The rows below fall into families. The same turns and mirrors carry the whole set onto itself and the rows of a family onto each other. For each named row, which other rows are in its family? Write them in the order they are listed.
These 20 rows form 4 families of 5 rows each.
J_556: [ -2.1  -0.3   3.6  16.2   9.7  -1.1   3.4 -28.2   5.7 -19.2 -25.1  30.8
  40.2]
J_594: [  1.4  23.9 -13.6  18.7  24.3   5.0 -11.3 -18.8   3.9 -29.0  -0.9  22.8
  38.3]
J_765: [  2.4  18.1  -3.6  26.6   8.9  -0.7 -16.1 -26.2  -0.9 -25.4 -10.0  31.0
  31.0]
J_244: [-14.6   6.8   3.4  13.0  -4.7 -13.0 -13.3  -4.4 -11.9  -9.9  40.2  -3.8
  29.9]
J_391: [-27.1 -21.2   5.9  15.8   5.2  31.5   2.5  -1.2   4.6  12.0   5.5   4.9
  32.4]
J_797: [-14.1  -7.2   9.8  33.2 -16.9 -10.8   0.7  -4.6  24.2 -21.6  -4.4  23.4
 -16.1]
J_877: [-25.1   3.2  -8.0   8.6   5.1 -11.2  -5.0  14.8  -5.2 -13.1  43.1  -1.1
  21.0]
J_22: [-12.0 -23.2  18.7  12.1  14.0  29.4  19.0   0.7   1.6  -9.5  -6.1  22.5
  13.0]
J_942: [-19.4 -32.3  11.5   9.1  20.2  26.5  12.8   0.9   4.9  -3.7   2.5  23.9
   9.6]
J_852: [ -3.9  18.3  -9.7  15.0  24.2  -2.1  -3.5 -13.8  -4.7 -30.7  -5.2  34.1
  36.6]
J_503: [-29.1   4.2   5.9  12.6  21.7   2.2  18.9 -22.1  53.8 -18.1  20.3   2.1
  16.5]
J_935: [-22.1 -19.5   1.9  25.0 -15.7 -19.9   1.4 -10.6  40.4 -11.7   0.7   8.2
  -6.1]
J_213: [-35.7   8.8  -5.5  15.3  28.9   6.2  10.8 -16.0  51.3 -14.1  22.5   7.9
  21.4]
J_514: [-13.6  -8.7  -0.3  21.9  -2.3 -26.3   4.8  -0.6  24.5 -32.7   0.4  28.2
 -13.3]
J_600: [-32.7  28.7  -9.3  23.6   5.5  -4.4   6.3 -18.9  43.0 -14.6  10.4   2.1
  38.8]
J_396: [-16.5   1.3   2.2  12.9 -20.3 -22.0   0.4  10.5 -15.1 -12.0  19.0   0.4
  26.0]
J_95: [-17.0  -5.3  -1.0   6.7   5.5  -2.7  -6.3   6.0  -5.0  -8.9  44.3 -12.5
  22.7]
J_758: [-25.1 -19.9  25.5  17.8   6.5  34.5  17.3  -6.6  12.3   2.2   2.6  16.7
  15.8]
J_654: [-36.0  15.9   9.8  16.6  13.8   2.4  12.5 -25.8  45.7 -11.8  29.3   0.1
  29.7]
J_954: [ -7.7  -0.1  -2.8  27.3 -10.6 -20.7  -0.1   5.2  17.9 -32.4   2.6  19.0
 -15.1]

Same family as J_95: J_594, J_22, J_503, J_954
Same family as J_514: J_877, J_942, J_852, J_213

The rows below fall into families. The same turns and mirrors carry the whole set onto itself and the rows of a family onto each other. For each named row, which other rows are in its family? Write them in the order they are listed.
These 32 rows form 4 families of 8 rows each.
J_140: [  1.0 -31.9   5.0 -11.7 -13.1  22.9  18.5  -3.7  27.2]
J_632: [-14.1 -26.7  -2.9   0.8 -32.4  14.3   0.7 -27.7   7.6]
J_696: [-17.1  14.3 -27.2 -29.9   3.8  17.3   9.8 -44.9 -12.0]
J_411: [  4.1  -6.7  -1.8  -8.7 -12.8   6.2   1.1 -53.9  23.6]
J_732: [ -8.8  11.4 -27.6 -27.0   3.3  11.5  11.4 -46.0 -17.9]
J_772: [-10.2 -10.4  18.6 -30.5  -1.2  10.6  13.0   1.9   0.0]
J_387: [ -6.5  -6.9  16.8 -16.0   4.2  12.5  13.0   4.4  -3.6]
J_394: [-15.0 -21.6 -16.2   6.1 -32.9  10.5   3.4 -19.2   8.6]
J_794: [-18.6   8.2 -23.6 -19.9   7.7  12.3  20.3 -47.6 -16.7]
J_894: [ -8.2  -6.2  17.2 -24.6  -6.7  11.5  20.1   4.6  -3.0]
J_279: [ 12.1  -1.9  -1.9  -5.3 -12.3   6.7  12.4 -49.6  26.3]
J_624: [ -2.3 -13.2 -39.6 -23.4 -13.7  25.2  17.3 -54.6  13.9]
J_435: [  4.7 -12.5 -44.3 -16.4  -7.3  24.1  20.1 -47.1  19.2]
J_759: [  1.1 -12.3 -40.1 -12.6  -3.2  22.4   9.7 -53.8  12.2]
J_199: [-16.1 -23.1 -17.2 -39.0   8.0  22.5  22.8  -0.5 -12.2]
J_908: [  0.4   2.2 -14.7 -37.8  26.0  21.5  33.4 -27.0  -0.2]
J_195: [  6.8  -0.5  -3.3  -7.2 -22.6  13.9   8.8 -53.3  23.2]
J_16: [  5.9   1.5  -2.3  -1.3 -16.0  19.1   2.9 -51.8  20.4]
J_735: [  9.5 -35.1  -7.0 -14.4 -12.9  19.1  19.5  -2.0  27.0]
J_254: [-12.1 -14.4 -21.0 -30.3   2.8  30.2  29.4   3.6 -14.3]
J_323: [ 12.2  -3.8 -14.4 -41.5  23.1  18.6  29.2 -29.1  -6.4]
J_262: [ -8.1 -22.5  -7.8   0.8 -36.6  13.0  -3.3 -22.9   8.1]
J_406: [ 10.7 -28.5   1.4 -18.4 -17.2  23.4   9.2  -1.6  25.4]
J_911: [-14.4 -19.2 -20.6 -30.8  12.8  20.4  20.6   4.3 -12.6]
J_8: [ -9.0  -4.5  15.7 -18.2  -4.2  -0.1  16.0   1.5  -6.4]
J_451: [  4.6   4.9 -16.4 -42.0  23.4  27.3  25.8 -25.5   1.2]
J_648: [-19.3 -16.0  -7.7   2.6 -32.9  16.5   0.4 -20.6  15.9]
J_558: [  0.8  -9.8 -37.5 -10.3  -6.8  31.2  13.7 -54.3   8.5]
J_833: [  7.2 -34.3   8.8 -11.4 -12.9  24.6  16.4  -6.7  20.7]
J_46: [-16.8 -14.4 -28.1 -29.3   1.3  17.9  23.8   4.0 -14.7]
J_805: [ 10.7   4.8 -12.5 -39.6  21.7  13.1  32.6 -25.9   3.7]
J_153: [-13.6  17.0 -23.1 -20.6   1.8   4.8  16.1 -42.7 -15.5]

Same family as J_140: J_732, J_894, J_759, J_908, J_195, J_262, J_911
Same family as J_624: J_411, J_387, J_794, J_254, J_323, J_406, J_648
Same family as J_632: J_696, J_772, J_199, J_16, J_451, J_558, J_833

